(in the rows, 128 means zero)
The rows of D fall into 3 groups, which share some directions, and each row is roughly a mix of its group's hidden directions.
D:
[[146  78 187 135 150 161 116 101 138 121]
 [174  88 114 128  80  94 104 128 142 100]
 [ 80  71 140 121  92 112 151 156 148 130]
 [107 142  95 156 135 155 183 162  99 153]
 [121 128  82 135 107 123 183 163 118 172]
 [ 68 103 168 107 112 126 122 122 116  82]
 [162 138 162 143 117 110  73  94 167 116]
 [145  75 115 110  88 108 116 120 174  96]
 [147 192 103 156 163 136 118 116 104 158]
 [150 108 178  96 122 117  83 107 156  96]
 [128 122 102 125 116 123 195 171 102 161]
 [112 110 191  89 161 148 123 106 122 100]
 [110 107 194  85 125 121 104 110 141  99]
 [ 72  71 145 130 104 103 153 141 121 141]
 [ 91 134 171 118 143 100 118 175  82 142]
 [104 146 108 110 141 123 155 144 131 206]
 [167 173 118 114 128 111  99  92 179 133]
 [154 170  96 140 129 123 114  73 173 137]
 [157  77 165 103 147 144 148  96 154 156]
 [152 133 172 111 104  84  82 147 156 147]
 [106 149 139 122 139 113 168 140  62 166]
 [145 150  74 118  94 108 145 131 164 173]
 [133 180 112 152 171 158 145 137  88 152]
 [130 124  92 154 121 145 188 155 103 169]
 [122 170 117 145 145 147  99 111 168 186]
 [154  82 109 117  84  98 107 121 167 100]
 [125 135 102 116 109 131 172 144  58 102]
 [108 147  79 164 128 152 111 116 161 176]
 [ 78 127  84 132 118 128 163 168  96 152]
 [159  86 137 118 103 119 169 165 126  80]
 [158 125 121 174 120 102  92  97 165 166]
 [ 95 110  79 124 116 142 176 161  94 115]
 [161 127  81 175  97  98 113 124 146 159]
 [ 88 166 135 158 160 145 144 120 133 185]
 [184  99  84 158  93 126 135 152 139 118]
 [137 169 101 153 138 123  96  77 112 170]
 [109 168  89 126 123 100 138 141 117 193]
 [163 119 165 128 144 135 109  83 174 165]
 [ 99 168 148 141 178 166 150 136 109 161]
 [124 135 167  93 126  89  79 111 135  84]
 [193 151 111 183 139 117 123 120 108 137]
 [144 161 176 132 145 112  84 122 151 176]
 [162 123  64 174 112 135 152 143 132 146]
 [107 114 184  80 142 130 109 103 113  91]
 [ 94 164 120 142 160 145 164 131  74 154]
 [173  94 127 173 126 161 130 131 153  83]
 [ 97 100  81  98 122 131 185 149 113 138]
 [134  89 161  90 107 102  97  95 146  90]
 [ 96 181  92 141 112 102 109 160 104 101]
 [151 139  90 158 102  83  86 125 155 154]
 [158 145 140 170 134 107  69 122 152  93]
 [147 142  77 182 122 134 153 149 129 169]
 [130 152  80 169 149 143 162 140  91 159]
 [176 117 142  92 102 107 106 125 165  83]
 [196 117 130 158 126 123 103 117 145  82]
 [178 142  85 157  88  94 113 122 107 131]
 [ 93  84 134 132 129 145 164 168  78 124]
 [157  88 141 118 148 173 167 111 143 170]
 [181 112 150 126 124 113  97 119 151  68]
 [156 130 181 107 168 145 127 115 142 180]
 [ 75 165  73 140 142 131 148 135  98 127]
 [123 153 122 103 162 140 150 123 144 202]
 [ 86 129 165  62 128 109 111 107 115 115]
 [118 153 101 119 139 134 156 138 138 207]
 [119 103  80 123 133 173 175 116 147 162]
 [ 99 141 155 173 127 132 111 174  85 159]
 [ 99  67 134 115  93 129 161 165 141 112]
 [168 100 160 128 138 136 141  90 158 182]
 [143  87 129  87 101 111 111  97 156  79]
 [ 82 135 134 107 124 105 165 188 115 151]
 [111 141  67 152  98 122 160 169 127 152]
 [158 105 197 122 144 140 112 132 140 172]
 [156  88 162 109 101 120  96 121 177  99]
 [170 169 147 127 130 109  84  96 170 134]
 [102  64 162  94 107 118 142 130 125  95]
 [173 126 141 169 134 127  83 120 157  82]
 [146  79 145 101  90 104 101 123 160  90]
 [172 150  75 161 126 123 143 138 134 174]
 [ 98  87 100 120 125 148 178 150  91 102]
 [117 181  95 148 166 140 145 124  86 156]
 [159 134 150 123 146 135  72  74 142  99]
 [195 138 157 136 122 128 102  99 147  90]
 [ 82  74 146 121 115 144 168 159 150 129]
 [131 157 161 162 139  83  88 163 132  99]
 [163 147 153 164 139 106  82  96 108  94]
 [ 81 154 159 102 152 127 123 100  80 155]
 [138 142 176  89 140 118  78  93 142 102]
 [108  81 120 147 112 137 158 141  83  78]
 [ 89 162  99 124 139 122 134 142 136 198]
 [115  77 136 147 113 144 139 141  92  67]
 [121 144 168 161 157 140  72  93 126 103]
 [ 82 153 151  96 152 129 133 106  82 166]
 [154  67 142 118  87 111 115 125 163  98]
 [128 155 157 127 147 110  57  98 144 107]
 [147 170 165 116 137  99  95 137 145 182]
 [144 165 169 127 148 117  99 134 143 191]
 [137  99 139 138 117 136 117 121 111  43]
 [153 149 140 163 141 116  62 104 153 102]
 [ 92 137 108 144 119 123 180 170 101 169]
 [142  96 160  89 109 107  91 100 153  88]
 [141 115  86 149 102  88  91 150 172 146]
 [170 105 159 108 108 119  86 109 171  98]
 [ 95 156 124 149 120  85 119 192 146 140]]

One row of each group comes first, with its name. Which group is each row after those in?
[137  70 161 112  96 121 113 138 174 103]
H
[162 128 149 158 138 127  74 107 154  80]
N
[124  91 137 111 164 168 182 121 111 158]
M

[101 153  92  97 127 124 139 106 116 195]
N
[145 185 132 107 148 117  98 111 169 167]
M
[168 106  76 162  82 106 132 144 137 131]
H
[ 77 160 140 128 134  91 103 166  88 123]
M
[185 169 112 139 129 109  89  92 107 123]
H
[137 109 129  91  93  83  89  99 142  93]
H
[103 119 120  84 109 135 158 171  92  86]
H
[162 143 158 121 150 134  91  82 156  86]
M
[126 144  97 112 125 125 157 143 145 206]
M
